Rotation paths and how fast each direction turns (deg/step)
Each turn is a multiple of 5 degrees from 10 to 175, or 0.
Each row of a path follows its step; steps can be skipped.
path 1
step 0: [10, 5, -5, 21, -14, -14, -1, 2, 6, -6, 17, 4, 3, -1, -13, 0, -12, -14, -16, -3, -6, -7, 7, -4, -5, 15, -8, -13, -14, 12, 3, 1, 13, 3, 18, -10, -8, 11, 16, -8, -4, 5, 12, 17, -13, 17, 23, 11, -11, -21, -16, 14, 12, 5, -1, 4, 19, 5, 10, 8, 11, -12, 6, 0, 9, -12, -22]
step 1: [-5, 14, 7, 15, -7, 5, -12, 0, 3, 4, 16, 1, 18, -14, 14, -10, -5, -22, 1, -11, -3, 4, -5, 7, 3, 16, 16, -5, 5, -10, -6, 4, 10, 12, 20, -6, 9, 7, 20, -13, -7, -5, 6, 7, 2, 0, -5, -6, -7, 0, -16, 6, 13, 18, -3, -25, 22, -8, -12, 10, 26, -4, -12, -20, 7, 7, -9]
step 2: [7, 12, 20, 10, -3, -7, 6, -20, 16, -9, -3, 7, 3, -1, 9, -4, 20, -25, -8, 0, 13, -11, 10, 20, -3, -18, 7, -14, -17, 4, -5, 8, 5, -9, 9, 1, -3, 7, 12, -9, -10, 0, 7, 12, 11, 19, -22, 3, 2, -1, -13, -9, 13, -13, -14, 0, 9, 6, -18, 5, 21, 1, -2, -23, -9, -3, -7]
step 5: [5, 1, 17, 15, 14, -21, 7, -12, 8, 4, 14, 5, 23, 6, 6, -8, 23, -4, 3, -11, 19, -1, -7, 13, -3, 5, 9, -6, -16, -8, 5, -5, -1, 10, 26, 2, -3, 10, 2, 6, -18, -17, 8, 11, -9, 4, 21, -20, 18, 5, -8, 12, -17, -4, 17, 0, 1, -7, -1, 11, 5, 11, 4, -13, 4, -11, -6]
step 6: [1, 3, 11, 18, -8, -8, 3, -3, 12, 1, 25, 5, 6, -3, 9, 1, 4, -8, -1, -8, 5, 12, 16, 1, 12, -11, 9, -19, -4, -14, -11, 5, -18, 15, -7, -21, -13, 24, 16, 3, 0, -20, -5, 7, -20, 0, 11, 3, 2, -16, -16, -5, 1, -7, 4, 13, -8, 3, -16, -9, 0, 1, 15, -9, 8, -20, -23]
step 7: [15, 20, 12, -12, -9, -14, 6, -7, 17, 4, 24, 15, 7, -5, -5, 4, -12, 0, -15, -6, -10, 20, -5, -5, -12, -4, 9, 8, 1, 12, -5, 17, 4, 3, 9, 3, -3, 28, 4, -20, 14, -7, 8, 11, -11, 3, 7, 8, 1, -16, -6, 14, 4, -1, 16, -7, 0, 1, -8, 21, 10, -9, 4, -18, 13, -9, -17]
step 8: [-3, -8, 7, 18, -5, -6, -6, -11, 24, 13, 25, 10, -5, 4, -15, -16, 11, -15, -12, -3, 0, 11, 14, 8, 12, 20, 5, -4, -6, 3, 12, 12, 3, 1, 14, 8, 2, 1, 12, -14, 4, 3, -10, -7, -14, 12, 10, -2, 5, -19, -1, -1, 12, -7, -5, -9, 17, -13, -9, 15, 18, 6, -7, -25, 14, 13, -3]
step 10: [-19, 8, 11, 8, 1, -21, -7, 2, 5, 7, -6, -3, -14, -2, 2, -9, 4, -17, 12, 9, 1, 12, 3, 8, -4, -18, 21, 0, 8, 10, 7, 8, 6, 4, 16, -15, -15, 23, -5, -7, -14, -13, 1, -4, 8, 12, -8, 4, 4, -1, -22, 6, 7, 12, 7, 5, -6, 11, -25, 7, 23, -4, -20, -10, 13, 9, -18]
step 11: [13, -6, 2, 22, 8, -23, 17, -21, 4, -8, 10, -14, -11, 19, -16, -2, -2, -19, -8, 1, 9, -5, -5, 11, 6, -10, -9, -1, 3, 10, -3, -9, 8, -10, 12, -6, -9, 28, 12, -16, 0, -8, 17, -15, 0, 23, 3, -8, 17, 3, -11, 2, 4, -5, 14, -19, -5, 1, -2, -3, 15, -7, 0, -5, -1, 0, -15]
step 12: [11, 7, 3, 13, 11, -2, 24, 8, -8, 2, 18, -4, 14, 11, 1, -14, 4, -5, 9, -13, 9, -9, 12, 16, 2, 10, 4, 1, -4, 15, -3, 0, 11, 9, 21, -5, 9, 8, 21, 14, -12, -24, -4, -15, -17, 14, 21, 0, -9, -1, -4, 0, -2, 16, 8, -5, -12, -11, -20, 3, 6, -14, 5, -16, 2, 0, -20]
step 13: [9, 8, 1, 21, 3, -15, 12, -11, -7, 20, 9, 9, 11, -8, 9, 9, 0, -4, 22, -8, 11, 17, 15, 8, -9, -13, 10, -19, -2, 4, 6, -1, -9, -10, 22, -5, 0, -3, 26, -14, 15, -14, 8, 12, 9, -5, 18, 3, -2, -3, -6, 4, 5, 0, 5, 7, 2, 0, -18, 1, 15, 2, 1, -12, 0, -23, -20]
step 15: [-8, -5, 23, 9, -11, 1, 11, -13, 20, -10, 23, 2, -7, 2, -22, 8, 7, -17, 2, -18, -16, -6, 8, 2, -10, -1, 17, -6, 1, -6, 1, 5, 2, 4, 4, -3, 17, 7, 28, -16, 13, -12, -5, 4, -32, 13, 3, 12, -3, -1, -16, -3, 0, 4, -7, -1, -1, -2, -4, 17, 21, -8, 0, 3, 6, -3, -3]
Speeds:
[-1, 0, 2, 5, -1, 6, 1, 4, 2, -1, 5, -2, 0, 0, -4, 4, -2, -1, 0, -2, 1, -7, 4, 1, 1, -2, -5, 1, 2, -4, 1, 1, 4, 0, -3, -2, 0, 0, -4, 5, -3, -3, 1, -2, -2, 2, 2, -2, -2, -8, 0, -2, 0, -3, 1, 0, 2, 1, 5, -4, -1, 0, 0, 1, 0, -2, -2] -> 125
[-4, -3, 2, -1, 1, -1, -6, 1, 3, 2, -2, 0, -1, -2, -2, 0, 0, -5, 0, -3, -2, -2, -1, 5, 1, -2, -1, -2, 7, 0, 3, -3, -5, -4, 1, 1, -1, -1, 3, -1, -1, 3, 1, 2, 1, -1, 6, -1, 0, -3, 3, 5, 1, 2, -1, -4, -2, -2, -4, -3, 1, 3, 8, 4, 2, 0, 0] -> 145
[-1, 5, 1, -2, -2, -1, 2, 5, 1, 0, 3, 5, 3, -1, -2, -7, 2, 3, -3, 0, -1, -6, -2, -2, -4, -6, -1, 0, -2, 1, 2, 3, 1, 1, 3, -2, -1, -2, -5, -1, -5, 1, -1, 1, 0, 2, 6, 3, 2, 1, 1, 6, -1, 3, -1, -1, -3, 1, 0, 0, -1, -2, -1, 0, -5, 4, 2] -> 155
[8, 3, 0, -1, 1, -2, 1, 2, -1, 0, 0, 5, -5, -2, 5, -2, -3, -3, -2, -3, 4, 3, 1, 3, -2, -2, -3, -3, 4, -2, -7, 3, 1, 4, -1, 3, 6, 4, 2, 2, -1, 3, -1, -3, 0, 0, 0, 1, -1, 0, 0, 0, 2, -1, 0, -3, -1, -3, 1, -5, -2, 0, 2, -3, -2, 3, -2] -> 70
[3, 2, 2, 3, -2, 0, 3, 5, -2, 1, -3, -2, 1, 3, 3, 2, -1, 6, 1, -4, 2, -4, -1, 1, -2, -2, 0, -1, 0, 1, 3, -2, -6, 0, 2, 3, 1, 0, 2, 1, 2, -4, 1, -1, 0, 6, -3, 0, 1, 2, 1, -1, -4, -3, 1, -3, 4, -3, -7, -2, 2, 1, -2, 6, -4, -2, 0] -> 40
